Each path below is one point turned by a fixed rotation once a step. After each direction that follows a path, write how fast that rotation turns it, in degrees per step (0 if it stays still).
Each turn is a multiple of 5 degrees from 10 to 175, or 0.
Each row of a path follows its step; steps can be skipped.
Path 1:
step 2: [-39  -3   3  -8  28 -28   8   2   5   8 -10  18 -29  -7 -22   0  -9 -13
  -1   8   3  -2  11 -11  21   1 -17   5  -9  -6 -12   7  16   7  -1  35
   8 -11 -13  14 -20 -14 -14  -6   3  -1 -16   5  -4  10  14   5   0  -7
  10  20   3  -8   8 -32  11  -4   2 -15 -16   7   1 -17  13]
step 3: [ -1   0  -8 -20  14   2 -13  -4   2   5 -25  21 -19  -9 -16  -7  26  -8
  -2  -2   6 -10  -2  12  -2  -6  -3  -1 -15   5 -15 -18  -9   2  15   5
 -12 -15 -11  -4 -17 -18  11  42   4   1 -20 -16 -16  25  11 -12  18  -2
  13  21  -3 -17  13  -6 -17 -13 -11 -25  -5  -4  -9  20  11]
step 6: [ 22   8  -4  -3   7  -5  21   9  14  10 -19  22 -24 -13 -14 -24  -1  14
   1  -8  15   4  -1  -1  20  -6 -12  -8   0 -29   2   9  -9  -5 -15  12
  14 -26 -22  -8 -11 -20  12   1 -11 -13  16  -5  12  -2  15   3 -10  -8
   6   6   9   1  20 -24   1  -5   7 -37   3   7  24   0   3]
step 7: [-12  -1  19 -21   4  16  -4  -5  18   4   1  21 -17   8   0   7  23  12
  -2   0   6   9 -22  21  21  -6  -6  -2 -20  -3  -8  12 -11   0  -7 -11
  -1  -3 -32   0 -22  -6   2  29  -6   9  -2   4  -9  -1   0   4  -2 -15
  19  27  -1  14 -12  -1  -2 -17 -16 -31   5  -3  14 -27 -19]
step 11: [-22  -3   5 -15  20   0 -16  24 -10  10 -10   2 -29  -1 -12 -14   9  31
  -7  24   8 -15  -5  20  13  11   0  19 -24 -11  -3  -2  -1 -12  -8  -7
 -20  -8 -13  -1  13 -15  -3  22  17  18  -7  -8 -13   8 -11   0   1 -23
  13  -2   1 -14   4 -22 -11   1   8 -23  22 -14   1  -5   7]
step 12: [  3  24   5 -32  25   1   0   6   1  -5  -5   7 -10  -7   1  -9   3  19
 -16   2  17 -14  -9 -14  -6 -19   4 -25  -5 -13  -4   5   0  -8  -5   1
 -25   0  -8  -7  -9  20  -7   3  11   0 -15  11 -22  17  -6 -26  -5 -29
   1  -9  -7  19  21 -15  29 -10   0 -32  -3   0  -3  19   0]
step 16: [-17  -3  29 -10  33 -16   4  -2  12  13  -2   9 -22   4 -14  -5  22 -23
  10  19  26   5  -7   7  13  -5  10  -3  -2   9   7  13 -10 -15  14  33
 -15  -7 -19  -1 -16  10   5   7  15 -17 -23   0 -18  10   4  -3  11 -11
   0  10   0   4  -4   3  28  -6   4 -17 -11   5  -5   6  26]
step 17: [ 22  10   4 -19   2 -19  16   7  19  -9 -19  12 -18 -16  -4  -8  -1  -9
  20   2   5   0   4   2  22   3 -10  -7  -3  -3  -7 -16  16 -15  -1   9
  -4  -2  -5  16 -14  -6  10  21   6 -15 -16   5 -23  20   4  -6 -15   1
  41  27   0 -29   5 -18  -1  -7  12  -8   5 -17 -11  21  11]
[-3  1  2 -2  0 -2  0  4  2 -6  2 -1 -3  0 -1  6 -2 -1  0 -2 -3  3  3 -5
  0  2 -3  3 -1  1  0  0  2  2  4  0  0 -4  0 -5  2 -7  6  0  2  5  0  5
 -5  3  0  2 -5 -3  1 -6  2 -5 -2 -3  1 -3  5  4  3 -4 -1 -3 -1] => 120
[-2  0  3  6 -2 -3 -4 -1  0 -4  1  2  6  3 -2 -7  0  0  0  1  0 -1  0  3
 -4  2 -1  1  4  2  4  1  4 -5  0  1 -3 -4  0 -5  4 -2  5  2 -3  1  1 -4
  1 -6 -3  4 -3 -2 -4  2  3  0 -4  1  1 -2  3 -2  2  5 -2  5  5] => 70
[-4  4  2  1 -2 -4 -4 -2 -3 -6 -3  3  0  0  2 -2 -3  0 -2  5  2 -3  3 -1
 -3 -3  1  6  0 -2  1  3  0  0 -3 -6  4  5 -1 -1 -5 -1  1  3  3 -3 -1 -2
 -1 -2 -4 -6  3 -4  2 -6 -2  0  1 -2  5  6  0  4 -4 -4 -2  0  5] => 25
[-5  4 -3  3  0 -4  0  2  2  3  3 -6 -8  2 -5  2  0 -5 -1  5 -3 -1 -1  4
 -2 -3  2 -1  1 -1  4 -2 -2  2  6  1 -1  1  3  2 -1  0  1  2  3 -3 -5  2
 -2 -1 -2  2  2  5  3  0  2 -6 -3  1 -4  2 -2  0  0  3 -2  8  2] => 55
[-2  1  5 -2  1 -5 -1 -2 -1  1  6 -2  4 -2  6  2  3  1 -1  0  2 -2  1  4
  3 -1  2 -2  0 -1 -1  2 -5  5  1 -2  1 -3 -6  2  9  4  2  4  4 -3  0 -3
 -8  2  4 -1 -3  0 -3  1 -1  2  3  0  2  0  0  4  1  2 -3  5 -2] => 90
[ 1 -1  0 -1 -4 -4  0 -3 -2 -7  1 -5  2  1 -3  4  3 -2 -1  1  0 -2  1  0
 -2  4  2 -7 -3 -4  3 -4  3 -7  1 -1  3  0  3 -3  1 -1  1  1  1 -4  1  2
 -2  2 -6  0  3  2 -1  7 -3  1  6  1 -3 -2  4  1 -6 -4  2 -1 -5] => 80
